In the rows, 128 means zero.
A single turn carries every row of the set below to another of its rows. Some are shown first; where does it send the rows asked next?
ven: [112 130 105 132 135 117 151 132 149 155 120 101  90 141 127 122 102 142
 133 131 170 134 155 129 137 150]
Mese: [113 113 104 136 137 125 168 130 143 140 130 107 109 137 129 113 104 138
 132 133 176 135 153 114 145 146]
pel: [115 131 117  99 138 131 122 121 132  96 130 124 148 125 122 139 116  93
 127 145 113 100 137 113 165 116]
fuf: [137 127 142  94 121 115 110 130 128 100 133 137 145 143 127 144 123 114
 113 127  84 132 119 109 136 125]
kiro: [126 116 128 106 138 128 120 132 123  86 136 139 153 138 126 139 125 103
 122 142 103 112 130 109 157 114]
Vinak: [126 101 137 132 121 116 161 138 134 134 132 129  99 148 142 101 120 150
 120 136 153 166 141 116 123 130]
napap: [110 115 115 126 126 125 171 125 142 142 129 110 106 126 133 100 112 139
 129 142 173 145 152 119 140 136]
ges: [134 146 142  95 123 108  95 129 135 113 122 124 127 142 125 152 117 115
 118 126  80 126 126 124 133 129]
Kere: [122 135 123 131 127 103 133 123 147 159 125 114  72 155 138 123 105 153
 124 134 153 139 152 138 128 143]
Gaka: [122 144 131  75 136 110 105 143 135 122 108 120 116 137 114 161 107 103
 114 138  99 114 144 136 149 123]
taga: [117 152 121  85 130 123 116 116 142 113 123 109 137 116 113 145 110  98
 131 132 104 106 138 119 150 135]
naz: [115 133 130 128 122 107 151 131 146 158 116 109  75 140 138 113 114 150
 129 136 153 155 156 139 123 135]
godu: [111 151 128 100 133 116  96 130 136 115 118 119 117 141 128 155 117 105
 130 140  91 104 143 138 149 122]
Tivik: [123 124 120  76 141 123 129 139 131 104 122 126 146 124 109 146 104  95
 113 143 116 110 141 114 162 120]
Tes: [121 142 120  75 141 118 119 138 137 114 114 119 130 126 106 154 104  93
 121 140 110 105 145 126 157 122]
radi: [120 132 123  91 132 128 126 114 134  99 135 118 155 118 115 137 113  96
 127 132 106 112 131 106 152 131]
tak: [136  98 130 142 125 113 150 129 131 135 143 139 106 163 143 111 113 159
 110 135 153 153 133 112 130 135]
bazup: [134 132 141  81 135 104 106 147 129 113 113 136 122 150 117 158 111 112
 109 137  92 123 135 129 142 117]
fedud: [128  99 116 137 130 125 165 120 133 130 147 129 118 147 135 101 109 148
 118 137 170 139 139 101 141 139]
Tuko: [120 102 124 130 127 124 174 133 134 134 137 122 113 136 138  96 115 146
 121 142 165 157 145 112 132 129]
vem: [125  94 112 136 132 126 168 136 136 130 135 121 115 146 136 110 108 143
 122 131 172 145 143 104 141 142]
vev: [139 117 141  84 134 111 116 146 124 100 123 142 138 147 120 151 113 110
 103 141  97 127 128 117 144 112]
Tif: [131 120 141 108 130 119 107 138 124  93 132 143 140 152 135 146 129 112
 117 141  91 122 125 119 149 112]
mor: [112 135 106 129 132 116 149 114 150 155 128 107  87 137 129 116  99 143
 130 138 170 125 157 129 142 148]
vuk: [133 119 133 139 122 102 134 131 136 147 131 130  84 171 145 121 112 160
 115 135 147 154 138 130 123 138]
mibe: [131 112 127 139 127 104 141 147 135 147 125 123  86 167 144 124 116 158
 120 128 151 157 143 125 121 141]
veset: [121 158 131  87 129 111  98 122 140 121 118 113 123 131 119 155 112 105
 127 128  88 113 135 130 138 133]
nira: [120 128 121 136 131 105 138 140 144 158 118 109  78 157 135 127 107 152
 129 128 156 146 150 134 128 148]
saf: [134  92 126 141 131 109 157 143 129 134 132 126 107 162 145 115 117 156
 117 131 159 157 138 112 127 141]
zup: [108 149 118  96 138 124 108 119 140 109 124 115 131 126 121 151 116  97
 135 143 105  98 144 129 159 120]
buv: [135 112 130  80 137 120 130 141 125  97 125 137 152 136 113 142 113 101
 106 143 109 119 132 108 154 116]
Genu: [106 131 120 124 125 119 161 128 147 155 122 103  87 128 132 110 109 139
 133 138 167 143 159 131 134 135]
tasob: [133 119 134  94 125 125 123 124 126  95 137 130 157 129 120 136 120 105
 116 131  98 123 120 101 146 123]
Fino: [124 119 137 134 121 105 149 140 137 147 123 122  84 151 142 112 121 156
 121 134 148 166 147 132 121 130]
pigi: [114 117 103 131 135 129 164 115 144 140 139 114 108 131 128 105 102 139
 128 140 177 126 151 114 148 145]
gimud: [127 139 142 107 129 111  91 137 128 110 121 134 119 151 133 155 126 113
 121 137  86 120 134 132 143 115]

ven turns into nira
vuk turns into tak
pel turns into zup
Now find these:
Fino turns into Vinak
Gaka turns into bazup
veset turns into ges

